(in the rows, 128 means zero)
The same turns and mirrors carry the whole set onto itself, and each row onto the other rows of its family. Which rows share a family with each named row? Give them in list order.
These 20 rows form 4 families of 5 rows each.
tona: [128 124 132 105 132 131 105 151 146 106 149 162 126 147 118 133 161 111
 166 112 110 124 125 143 108 129 105]
soku: [151 124 170 128 141 151 140  96 125 137 107 157 129 153 125 148 113 130
 129  91 144 122 134 157 162 160 136]
ruvud: [125 103 165 143 140 134 141 124 128 128  94 143  97 162 110 158 137 136
 117  82 138 122 132 165 172 146 118]
riba: [144 124 145 126 136 110  96  96 153 131 114 167 132 112 151  93 116 166
 144 118 130 110 129 151 130 126  96]
valo: [140 117 146 156 144 150 128 140 118 108 108 129 106 127 126 134 156 109
  96 117 109 139 136 122 138  81 102]
dev: [130 118 149 128 142 152 154 110 112 129  81 152 121 162 123 157 108 124
 114  99 130 124 146 176 167 124 114]
med: [144 124 138 141 153 157 149 122 121 120  83 130 116 128 139 128 149 123
  98 113 117 135 133 108 130  92 122]
zupog: [ 86  98 139 155 134 116 104 159 134 109 122 141 142 128 116 119 121 144
 129  90 109 156 129 158 112 135  92]
vube: [100 113 151 166 124 114 141 161 128 127 130 144 147 131 117 147 113 145
 117  82  98 139 142 140 121 109  96]
tusen: [140 120 143  76 115 139 118 133 111 109 120 184 121 137 117 124 141 120
 171 116 107 125 131 147 132 134 115]
lom: [128 116 156 147 156 148 151  96 109 143  85 147 128 152 114 148 120 118
 124  89 122 126 125 161 159 150 128]
poka: [153  97 122 144 132 139 136 148 127  94 114 112  99 126 144 127 147 128
 110 128 117 145 129 118 126 109 115]
zezu: [122 128 133  89 119 144 109 130 136 107 145 159 131 147 129 110 145 116
 164 120 124 117 142 161 121 146  97]
Dov: [160  95 138 143 145 117 121 100 141 145  85 179 139 126 128  95 128 164
 133 127 118 114 124 150 155 106 107]
peri: [137 116 143  94 125 144  91 124 130  93 157 170 119 137 115 113 137 129
 164 117 126 145 143 152 135 132 108]
vaz: [151 113 127 159 155 148 139 164 130 103  87 133 119 117 124 145 146 119
 117 120 116 151 128 135 135  90 109]
lize: [167 127 148 128 153 134 122 100 134 127 102 175 134  99 138  96 106 165
 144 120 135 104 133 150 147 122 106]
ral: [ 98 106 138 156 138 103 126 166 138 121 152 146 147 113 125 135 129 154
 121  98 104 139 141 154 117 132 110]
Takof: [143 105 136 110 160 129 130  85 144 132 105 173 135 109 133  98 111 169
 131 128 132 121 136 162 141 118 130]
subi: [ 89  82 144 134 118 123 127 160 141 117 130 154 152 114 128 118  95 148
 128  91 113 129 144 136 124 139 105]

The rest of the family of tona: soku, riba, med, vube
The rest of the family of Dov: ruvud, tusen, poka, subi
The rest of the family of dev: zupog, peri, vaz, Takof

The same turns and mirrors carry the whole set onto itself, and each row onto the other rows of its family. Which rows share a family with each named row? Give them in list order.
These 21 rows form 7 families of 3 rows each.
Kizuz: [105 132  83 146 131 147 125 116]
zeka: [113 173  94  99  86 115 137 123]
zaka: [ 76 158  97  97 105 144 126 115]
ruf: [102 142 140 123 128 132 159 115]
veke: [135 144  94  95 125 125 141 127]
mif: [100 117 114 141 104  98 110 108]
vonem: [ 86 124  98 125 131 139 107 108]
sez: [123 143 106  95 107 103 146 145]
fini: [ 89 168  87 116  94 144 148 131]
Lisut: [ 66 130 114 118 100 111 117 132]
Peku: [116 125 112 146  71 136 135 107]
penap: [115 149  90 117 114 143 118  82]
bereg: [101 142 141 123 128 130 159 116]
perar: [133 142  85 125 127 129 116 101]
Gube: [114 135 110 138  65 140 140 107]
gur: [101 143 140 122 127 130 160 115]
gez: [ 83 130 105 146  98 108 132 147]
kovi: [112 129 109 133  99  85 117 132]
deg: [ 90 163 110 104  72 111 134 113]
datig: [132 122 104 113 127 105 133 136]
tudak: [120 131 106 141  75 146 136 101]

The rest of the family of gez: Kizuz, fini
The rest of the family of Peku: Gube, tudak
The rest of the family of zeka: perar, kovi
The rest of the family of Lisut: zaka, vonem

The same turns and mirrors carry the whole set onto itself, and each row onto the other rows of its family. Which rows share a family with each named row? Give them in list order.
These 32 rows form 8 families of 4 rows each.
lovo: [ 83 157 119  75 118 113 149 122 119 113 149 116]
lali: [ 97 103  95  72 160 116 170  77 146 152 147 133]
dofud: [100 147 130  81 109 118 107 102 126 143 147 148]
bara: [ 70 105 116  93 151 109 140  61 116 129 176 141]
pib: [ 92 140 125  94  98  96 145 104 123 109 135 114]
bape: [ 93  88 133  96 171 107 134  77 124 140 153 133]
gusel: [132 121 130  92 150 115 164  57  96 130 137 122]
faza: [ 90 137 150  77 123 123 141 121 138 102 129 136]
Mur: [112 146 131 103 117 111 152  71  97 104 138 117]
pemav: [130 129 140 103 137 110 153  79 104 118 124 113]
tazuf: [112 107 149  64 163 130 152 105 137 133 127 142]
Golu: [ 62 121 126 107 127 100 126  83 122 109 167 130]
terog: [ 78 148 156  91 110 127 139  87 135 106 143 113]
Zis: [ 71 146 127  65 114 131 153  84 126 105 164 153]
mapu: [ 81 133 101  76 109 109 164  57 110 127 168 134]
goz: [ 73 137 136  72 123 139 157  46 124 126 169 131]
Nuv: [109 117 113  54 167 126 171  93 113 153 151 130]
Nunab: [114  99 111  68 153 112 169  63 114 156 146 133]
liget: [109 118 167  87 148 129 143  92 139 129 122 109]
feni: [ 75 136 106  93 115 103 149 110 152 113 140 120]
mato: [112 128 133  72 154 115 152 132 125 135 128 112]
pilor: [ 92 115 123  50 154 138 165  69 124 138 160 160]
fuva: [124 107 136  88 144 100 152 108 128 138 116 111]
kupo: [105 111 115  89 151 106 153 114 156 135 122 118]
vose: [ 69 130  89  77 124 114 166  74 141 130 164 136]
fadi: [ 86 104 141 110 149 100 121 105 131 119 143 120]
dator: [ 94 143 119  71 117 125 117  79 119 154 165 160]
letap: [118 129 137  80 132 120 109 103 130 158 138 145]
Sud: [104 110 148  68 161 139 159  54 128 148 146 129]
Makid: [ 79 147 101  57 132 125 168  86 105 133 173 134]
kedig: [113 124 125  68 141 126 119  81 122 168 153 156]
gune: [112 137 120  91 128 117 164  49  91 117 153 127]

The rest of the family of goz: terog, liget, Sud
The rest of the family of letap: dofud, dator, kedig
The rest of the family of bape: bara, Golu, fadi
The rest of the family of mato: lovo, Nuv, Makid
The rest of the family of fuva: pib, mapu, Nunab

The same turns and mirrors carry the whole set onto itself, and each row onto the other rows of its family. Which rows share a family with each named row? Give them in list order.
These 32 rows form 4 families of 8 rows each.
Pup: [112 154 144 143 142 124 144 106 144 114 103  87 103]
Pekub: [110 128 122  99 126  88 105 152 129 118 127 126 149]
Muri: [134 157 142 143 123 124 163 107 135 115 132  91 101]
vapez: [125 155 158 125 133 132 149  95 121 116 104  99  99]
rar: [104 115 104 105 113 120 115 156 118 111 130 136 139]
nol: [114 140 109 110 116 101 103 143 109 123 142 145 141]
ligo: [105 130  94 106 113 111 123 145 107 132 138 148 131]
Rufe: [137 155 147 138 124 127 158 107 144 108 126  87 106]
sem: [114 141 113 110 119  95 104 145 109 123 143 141 144]
Lal: [114 139 114 107 120  97  99 145 114 118 139 140 147]
Kila: [114 138 108 108 118 103  99 145 114 118 140 141 145]
rizel: [126 129 101 106 121 110 130 156 128 106 132 156 140]
nere: [124 156 152 127 132 139 147  94 118 116 106 103  96]
darur: [124 156 154 129 131 134 155  93 117 120 109 105  96]
dobu: [123 155 158 128 134 129 151  96 118 120 108 101 101]
mer: [118 152 137 147 129 134 160  98 109 130 117 104 100]
Zofub: [109 127 100  96 118 117 102 145 127 115 126 137 139]
Mupot: [133 157 135 139 119 136 161 103 135 112 130  93  99]
pabuv: [111 155 143 150 142 116 158 106 132 124 114  92 103]
bomov: [125 131 104 112 123 101 138 155 123 115 137 156 139]
vuzas: [127 129 109 105 126 103 126 160 132 104 129 148 144]
daf: [108 155 129 149 135 132 157 102 128 127 113 100  93]
vuzab: [135 157 138 137 121 137 154 103 143 105 127  90 103]
Sug: [105 114 120 112 121  95 127 161 110 121 140 132 145]
zof: [121 150 132 137 128 156 143  97 125 117 104  99 100]
vodu: [124 148 153 133 137 134 135 104 136 110  99  86 115]
tugen: [103 117 106 109 114 111 129 156 108 124 141 141 137]
lubu: [127 128 113 109 127  93 135 157 127 110 134 148 144]
bev: [106 130 118 111 123  82 126 148 109 134 140 138 143]
kef: [107 116 120 105 119 103 114 161 123 112 129 127 146]
pem: [120 152 160 145 140 113 155 104 119 127 112  90 115]
lenez: [112 154 129 143 136 141 143 102 140 114 104  93  95]

The rest of the family of vodu: Pekub, ligo, mer, Zofub, zof, bev, pem
The rest of the family of rar: Pup, pabuv, daf, Sug, tugen, kef, lenez
The rest of the family of lubu: Muri, Rufe, rizel, Mupot, bomov, vuzas, vuzab

The same turns and mirrors carry the whole set onto itself, and each row onto the other rows of its family. Which rows share a family with each named row? Give them in list order.
These 30 rows form 5 families of 6 rows each.
Nofep: [154 109 100 130 153 153 117 115 151 131 116 128  92 127 127 127 113 126
 126 143]
Rusos: [140 131 126 117 172 140 116 123 154 112 112 141 105 161 135 124 136 126
 115 167]
mina: [152 102 112 133 122 152 111 130 130 146 127 115 115  90 126 122 112 135
 130 109]
Vig: [ 86 144 162 121 160 133 113 145 132 104 127 140 130 165 135 119 154 134
 119 152]
Tavum: [131 130 138 144 111 128 120 151  99 135 128 103 129  95 148 127 122 156
 133  99]
badi: [145 123 108 152 126 138 129 129 119 139 120 109  98  99 141 129 105 145
 138 111]
Teso: [ 96 138 186 115 125 141 105 165 124 118 130 124 148 143 146 123 143 138
 104 120]
lukes: [141 108 127 143 124 144 118 124 132 139 132 118  94  80 124 136 102 131
 125 111]
pafi: [134 110 146 122 114 136 103 156 108 140 132 108 149  90 134 122 133 148
 123 104]
rutop: [119 133 138 128 158 162 120 123 165 115 117 141  90 169 137 130 117 123
 112 151]
fafut: [116 161 161 127 154 111 124 148 115 104 114 126 131 158 158 127 149 150
 120 147]
meza: [105 131 124 130 170 148 121 121 151 108 122 144  96 163 127 123 134 125
 126 160]
zav: [127 105 131 140 109 167 113 138 134 146 130 114 110 102 131 129 100 132
 121  95]
naba: [ 99 113 145 134 112 145 106 152 105 136 141 113 140  97 128 118 130 142
 133  97]
rik: [130 152 131 138 165 127 133 125 135 106 108 133  97 163 151 130 132 139
 124 161]
zik: [107 120 166 128 103 154 105 163 118 139 136 112 142 108 139 125 122 140
 114  93]
zigi: [135 115 116 140 137 173 121 122 158 135 121 128  82 131 131 132  95 121
 120 125]
nev: [117 130 170 108 133 124 100 162 112 121 128 121 163 127 143 120 155 146
 112 125]
dad: [108 151 183 117 157 118 116 143 136 104 123 140 128 144 141 133 150 133
 104 156]
Kisa: [106 136 188 120 126 115 109 156 112 119 134 121 148 111 140 129 147 144
 109 122]
zesu: [142 122 123 140 154 145 126 107 155 123 121 135  76 117 125 138 109 122
 121 145]
gozam: [101 145 173 116 152 148 113 146 147 107 122 140 123 174 145 126 140 130
 104 148]
kon: [147 134 103 147 152 138 135 116 138 125 113 124  80 134 143 133 111 139
 135 140]
belet: [124 140 151 126 172 129 125 119 155 107 118 146  93 148 135 135 131 125
 110 166]
Rini: [118 103 113 145 122 159 116 129 125 142 135 117 106  95 120 124 111 133
 139 105]
Falad: [ 82 133 171 122 130 131 106 160 107 117 136 123 152 133 134 116 153 142
 122 121]
gezut: [120 139 162 107 161 125 109 145 135 107 120 136 140 161 142 121 158 137
 108 159]
lolet: [123 118 159 133 110 133 112 147 115 138 137 111 130  77 132 134 123 142
 119 101]
guku: [122 110 102 144 153 163 123 114 148 128 128 133  83 129 119 126 112 124
 138 136]
dudo: [116 149 167 129 126 113 118 161  95 120 123 110 144 126 156 123 145 157
 124 118]

The rest of the family of Tavum: badi, fafut, rik, kon, dudo
The rest of the family of Teso: rutop, zav, zik, zigi, gozam
The rest of the family of Falad: Vig, meza, naba, Rini, guku

The same turns and mirrors carry the whole set onto itself, and each row onto the other rows of its family. Which rows share a family with each named row? Give them in list order.
These 18 rows form 3 families of 6 rows each.
Nufi: [159  98 129 136 109 125 140 134 154 136 142 104 123 117  86 154 123 147
 155 140]
Luk: [157 103 123 142 115 133 151 132 152 143 138  98 129 115  84 153 114 142
 149 142]
bivi: [134 125 146 126 135 147 130 147 129 129 124 161 122 139 119 145 197 150
 134 126]
libod: [151  99 119 131 131 107 140 140 161 122 149 106 129 117 101 153 111 140
 149 136]
pafar: [120 133 121 131 182 139 152 153 136 121 127 154 142 135 137 147 164 127
 113 123]
lop: [153 114 146 112 139  95 113 128 122 145 148 179 137 157 108 127 142 116
 114 120]
zun: [154 106 116 142 129 130 156 134 155 139 140  97 134 113  91 154 103 135
 143 140]
tere: [137 131 145 138 130 172 147 140 121 149 112 151 127 135 106 145 192 146
 130 133]
rerid: [150 103 114 137 138 117 150 139 160 129 145 101 135 115  98 154 103 135
 143 138]
Nula: [156 129 136 136 138 143 153 113 111 182 126 157 152 147  86 127 124 100
 101 130]
fasit: [155  97 127 132 117 112 134 139 158 126 148 107 122 119  95 153 120 147
 154 138]
rof: [161 115 156 116 114 116 116 121 114 162 138 175 132 155  91 125 153 123
 121 126]
viruf: [149 130 126 130 162 122 151 121 119 164 135 160 157 148 103 129 112  94
  96 123]
bipak: [147 121 132 118 163  98 131 128 125 146 147 171 150 152 113 127 121 102
 102 118]
sel: [133 139 130 147 150 180 166 139 122 155 108 143 140 130 109 147 173 133
 118 133]
zadov: [125 126 135 123 162 130 132 155 136 115 131 163 130 138 135 147 183 141
 127 121]
Pegeg: [124 139 119 143 175 164 168 145 129 140 116 144 148 130 124 147 158 123
 109 127]
kofam: [163 123 150 131 114 140 136 113 108 182 128 165 140 151  80 127 144 115
 114 131]

The rest of the family of bipak: lop, Nula, rof, viruf, kofam
The rest of the family of sel: bivi, pafar, tere, zadov, Pegeg

